In the rows, 128 means zero.
Each path below is one point turned by a fixed rotation once a step. After each direction that follows a path, write how fast that rotation turns it, in degrees each step (0 if it stays still).
Each turn is a multiple of 5 degrees from 10 to 175, or 0.
Each row of a path follows its step; steps can be skipped.

step 0: [127 133 133 131 130 130 126 128 133 137 120 132 130 133 126 122 119 131
 128 134 130 133 128 127 128 124 123 117 124 129 128 129 122 119 131 127
 134 121 120 137 128 127 126 126 128 123 123 133 133 119 127 120 129 142
 133 126 130 127 123 138 127 125 135 126 127 134 121]
step 1: [121 133 122 125 121 135 129 126 131 133 131 128 131 128 124 125 127 132
 122 135 132 129 127 136 132 136 133 125 132 123 125 130 129 134 128 135
 129 137 130 123 127 137 125 128 125 120 123 119 127 121 121 123 132 130
 124 117 130 126 130 137 127 131 128 124 136 122 115]
step 2: [124 130 124 127 122 130 122 128 132 137 124 126 130 130 134 123 120 137
 123 133 135 123 124 119 123 117 137 125 129 130 130 125 126 125 130 124
 126 127 125 133 123 135 126 127 124 121 131 131 133 128 133 122 129 133
 131 124 139 124 133 130 121 122 131 137 124 139 122]
step 4: [127 128 120 129 126 130 124 133 122 132 130 126 131 132 120 128 125 132
 125 140 138 131 133 124 128 123 140 122 133 128 132 133 126 124 129 126
 127 135 130 133 125 135 138 135 128 112 128 121 124 123 123 121 133 135
 126 122 134 129 127 132 125 123 129 127 129 128 127]
step 6: [131 129 123 127 131 133 125 131 124 136 128 126 128 137 116 123 121 129
 123 127 131 132 126 127 136 131 131 121 121 124 121 122 128 125 127 129
 135 132 126 133 125 139 126 130 124 124 116 126 128 120 124 113 129 133
 129 125 128 130 131 136 123 126 130 124 133 138 122]
step 7: [124 131 122 133 120 134 123 122 131 134 124 129 126 133 133 131 126 137
 124 136 135 120 132 126 126 125 130 135 135 125 130 127 132 131 137 127
 126 125 125 128 128 135 122 130 133 115 132 118 132 124 119 128 133 134
 128 121 136 124 125 131 125 128 130 128 133 127 117]
step 8: [127 136 124 131 120 130 130 127 131 141 125 129 133 129 124 125 128 135
 130 129 124 138 124 129 127 124 141 121 124 130 124 120 130 124 129 132
 128 125 124 131 129 133 126 127 124 124 123 137 130 122 133 119 128 136
 134 124 132 130 128 134 121 122 131 142 133 129 130]
step 9: [120 130 128 128 128 124 122 129 135 123 125 123 126 135 124 124 121 137
 123 138 134 129 128 131 131 130 125 120 132 125 125 122 128 128 125 126
 135 134 126 140 131 138 125 131 127 121 124 116 131 123 121 124 131 138
 122 118 132 129 122 129 131 128 134 126 130 125 127]
step 11: [129 132 132 127 126 130 131 130 134 137 122 127 122 131 128 122 123 133
 126 131 134 132 121 123 131 122 125 118 129 121 125 115 128 127 133 127
 122 128 128 137 126 138 121 132 125 126 123 120 129 128 129 117 131 134
 133 128 124 119 118 139 126 127 129 133 131 129 127]
step 12: [129 125 122 130 124 132 123 127 129 139 131 127 130 131 123 125 125 127
 125 139 132 127 136 128 127 130 132 132 128 128 126 127 136 128 124 123
 133 126 128 130 127 136 123 140 129 124 120 128 127 114 123 121 124 137
 122 123 137 135 128 130 122 127 130 122 136 122 119]
Speeds:
[126 128 127 130 128 127 128 129 128 131 127 130 128 127 128 128 130 128
 130 130 127 128 126 126 127 125 128 129 128 127 127 129 127 130 125 130
 127 127 128 127 128 128 128 128 129 129 131 127 128 132 128 130 128 130
 130 128 128 127 130 128 127 127 127 128 129 130 127] : 130
[128 130 127 129 129 127 127 130 128 127 131 127 128 129 128 129 128 128
 127 128 130 128 128 128 127 128 128 127 128 128 126 131 127 131 129 129
 129 129 127 127 129 129 126 131 130 130 128 127 127 129 129 125 131 129
 126 127 126 129 128 125 128 128 128 127 129 127 128] : 135
